128 stands for zero in the data rows.
Here are some points:
[176, 82, 127, 120, 151, 158, 98, 124, 101, 131, 107, 151, 169, 131, 145, 111]
[152, 104, 115, 90, 137, 137, 179, 127, 119, 150, 101, 88, 135, 128, 119, 106]
[153, 73, 113, 148, 157, 132, 92, 107, 108, 113, 113, 150, 175, 115, 148, 142]
[96, 175, 146, 99, 139, 107, 152, 131, 141, 137, 116, 128, 102, 155, 73, 108]
[142, 127, 110, 178, 110, 130, 88, 100, 124, 81, 197, 133, 134, 123, 183, 183]
[174, 113, 155, 68, 146, 135, 210, 119, 118, 163, 58, 138, 166, 129, 85, 89]
[59, 218, 172, 97, 86, 67, 200, 155, 154, 160, 143, 104, 39, 122, 70, 166]
[78, 161, 123, 133, 95, 95, 106, 135, 138, 104, 192, 92, 78, 144, 126, 157]
[195, 69, 116, 109, 159, 172, 114, 112, 84, 135, 99, 151, 158, 120, 175, 120]
[68, 148, 103, 219, 68, 111, 25, 152, 138, 42, 255, 91, 78, 130, 197, 187]
[249, 43, 132, 143, 158, 210, 60, 81, 98, 158, 91, 163, 235, 119, 168, 104]
[173, 123, 169, 87, 126, 156, 146, 112, 97, 149, 96, 131, 173, 139, 103, 111]
[126, 131, 126, 92, 142, 118, 198, 127, 137, 153, 49, 130, 129, 126, 96, 115]
[170, 79, 117, 171, 137, 157, 96, 104, 115, 109, 111, 121, 177, 107, 162, 97]
[119, 95, 93, 177, 152, 144, 119, 94, 138, 91, 133, 107, 137, 122, 165, 130]
[153, 115, 128, 163, 139, 141, 91, 121, 137, 98, 161, 135, 142, 144, 119, 118]
[182, 107, 145, 31, 175, 157, 186, 119, 104, 188, 28, 170, 182, 123, 117, 81]
[143, 142, 151, 45, 141, 142, 224, 125, 125, 178, 48, 138, 145, 118, 104, 100]
[95, 174, 137, 27, 145, 107, 240, 140, 133, 187, 0, 132, 127, 120, 85, 77]
[95, 145, 127, 110, 137, 117, 118, 135, 127, 132, 145, 133, 100, 117, 145, 158]
[238, 35, 98, 135, 139, 202, 112, 97, 95, 136, 83, 143, 194, 102, 172, 101]
[29, 214, 143, 81, 98, 82, 163, 174, 150, 142, 148, 101, 64, 151, 78, 113]
[157, 108, 132, 167, 120, 159, 54, 112, 126, 145, 151, 139, 149, 130, 161, 150]
[144, 64, 74, 199, 145, 150, 64, 149, 132, 64, 176, 143, 157, 128, 170, 148]
[176, 79, 128, 120, 144, 151, 107, 121, 103, 127, 105, 151, 161, 127, 158, 101]
Here are 12 more points, each followed by its number:
[156, 147, 167, 58, 173, 122, 195, 94, 126, 214, 34, 153, 163, 128, 97, 99] 0
[215, 51, 128, 147, 141, 213, 109, 86, 100, 111, 119, 107, 193, 126, 154, 76] 1
[67, 233, 170, 93, 84, 74, 189, 172, 152, 143, 160, 101, 64, 132, 93, 130] 2
[83, 183, 138, 81, 131, 99, 141, 154, 138, 168, 134, 116, 106, 140, 109, 136] 3
[125, 159, 144, 124, 134, 142, 113, 119, 130, 126, 149, 121, 136, 143, 128, 131] 4
[155, 98, 105, 219, 129, 150, 31, 108, 131, 94, 203, 144, 135, 129, 176, 177] 5
[251, 41, 138, 95, 174, 184, 156, 91, 94, 161, 46, 154, 227, 117, 123, 71] 6
[137, 101, 114, 174, 121, 178, 119, 120, 131, 78, 165, 100, 107, 132, 137, 150] 7
[11, 255, 153, 60, 92, 22, 206, 157, 162, 160, 102, 125, 21, 138, 55, 145] 8
[109, 137, 113, 124, 137, 142, 167, 113, 136, 132, 111, 110, 107, 130, 120, 133] 9
[140, 130, 142, 159, 120, 131, 85, 133, 132, 134, 154, 126, 122, 124, 132, 127] 10
[77, 170, 144, 78, 137, 82, 172, 156, 145, 155, 103, 135, 92, 139, 66, 123] 11
Which three of these numbered points are nearest to each point below, ignoring the 2 directions in which the first points spread most? Their numbers follow each, nearest first.
[48, 176, 123, 132, 127, 87, 180, 117, 148, 128, 115, 98, 59, 129, 119, 147] > 9 5 8
[85, 188, 125, 146, 87, 73, 132, 141, 152, 111, 142, 135, 83, 120, 127, 162] > 8 5 11
[79, 172, 129, 139, 107, 82, 123, 129, 142, 103, 147, 129, 79, 129, 112, 148] > 8 11 5
[77, 168, 125, 93, 118, 83, 145, 151, 135, 142, 118, 140, 92, 125, 133, 126] > 8 3 11
[100, 188, 151, 124, 81, 82, 164, 153, 136, 126, 154, 109, 88, 121, 108, 136] > 2 6 10
[24, 196, 134, 100, 106, 57, 141, 174, 163, 125, 159, 116, 57, 135, 89, 152] > 11 3 8
[162, 133, 158, 41, 165, 161, 176, 134, 118, 171, 65, 139, 156, 145, 93, 59] > 4 10 3
[196, 58, 119, 191, 131, 171, 70, 107, 107, 78, 166, 122, 174, 124, 168, 139] > 6 7 2
[89, 165, 133, 153, 105, 140, 70, 163, 131, 83, 228, 102, 88, 150, 146, 146] > 4 2 3
[82, 204, 157, 110, 118, 85, 152, 120, 148, 154, 134, 121, 90, 137, 118, 169] > 0 5 4
[180, 85, 117, 92, 176, 135, 137, 101, 118, 165, 54, 156, 183, 137, 97, 98] > 11 5 8
[186, 104, 133, 149, 108, 185, 98, 122, 110, 113, 157, 116, 162, 133, 160, 122] > 2 1 4
[144, 133, 155, 116, 125, 120, 130, 134, 118, 157, 115, 140, 126, 121, 109, 109] > 10 5 2
[104, 140, 131, 130, 112, 101, 150, 129, 145, 124, 126, 130, 106, 123, 112, 160] > 5 8 6
[120, 147, 145, 150, 96, 130, 140, 142, 132, 102, 187, 104, 93, 120, 146, 135] > 2 6 1
[196, 79, 107, 163, 104, 202, 99, 116, 93, 105, 139, 114, 168, 127, 156, 106] > 1 7 6
[159, 143, 160, 100, 127, 129, 171, 134, 124, 141, 116, 117, 153, 122, 116, 93] > 2 6 4
[137, 128, 122, 81, 163, 146, 204, 112, 128, 158, 57, 120, 155, 131, 104, 97] > 9 6 7
[138, 147, 143, 81, 144, 144, 155, 137, 120, 164, 89, 147, 137, 124, 126, 121] > 3 5 4
[105, 124, 116, 90, 157, 111, 184, 161, 140, 137, 79, 137, 140, 135, 94, 105] > 11 6 9
[255, 0, 118, 148, 165, 250, 27, 80, 82, 150, 114, 164, 255, 126, 186, 69] > 4 10 3
[61, 157, 98, 201, 90, 104, 111, 141, 163, 59, 196, 99, 75, 116, 153, 185] > 9 7 6
[118, 152, 130, 124, 119, 121, 111, 119, 138, 140, 148, 110, 118, 142, 119, 127] > 4 10 3
[173, 93, 127, 155, 180, 140, 97, 87, 143, 144, 116, 141, 178, 152, 140, 116] > 0 5 11
[134, 131, 127, 135, 95, 154, 142, 136, 114, 119, 141, 96, 111, 129, 122, 115] > 1 7 6
[218, 58, 98, 161, 160, 180, 112, 84, 110, 115, 86, 154, 202, 107, 178, 119] > 9 5 6
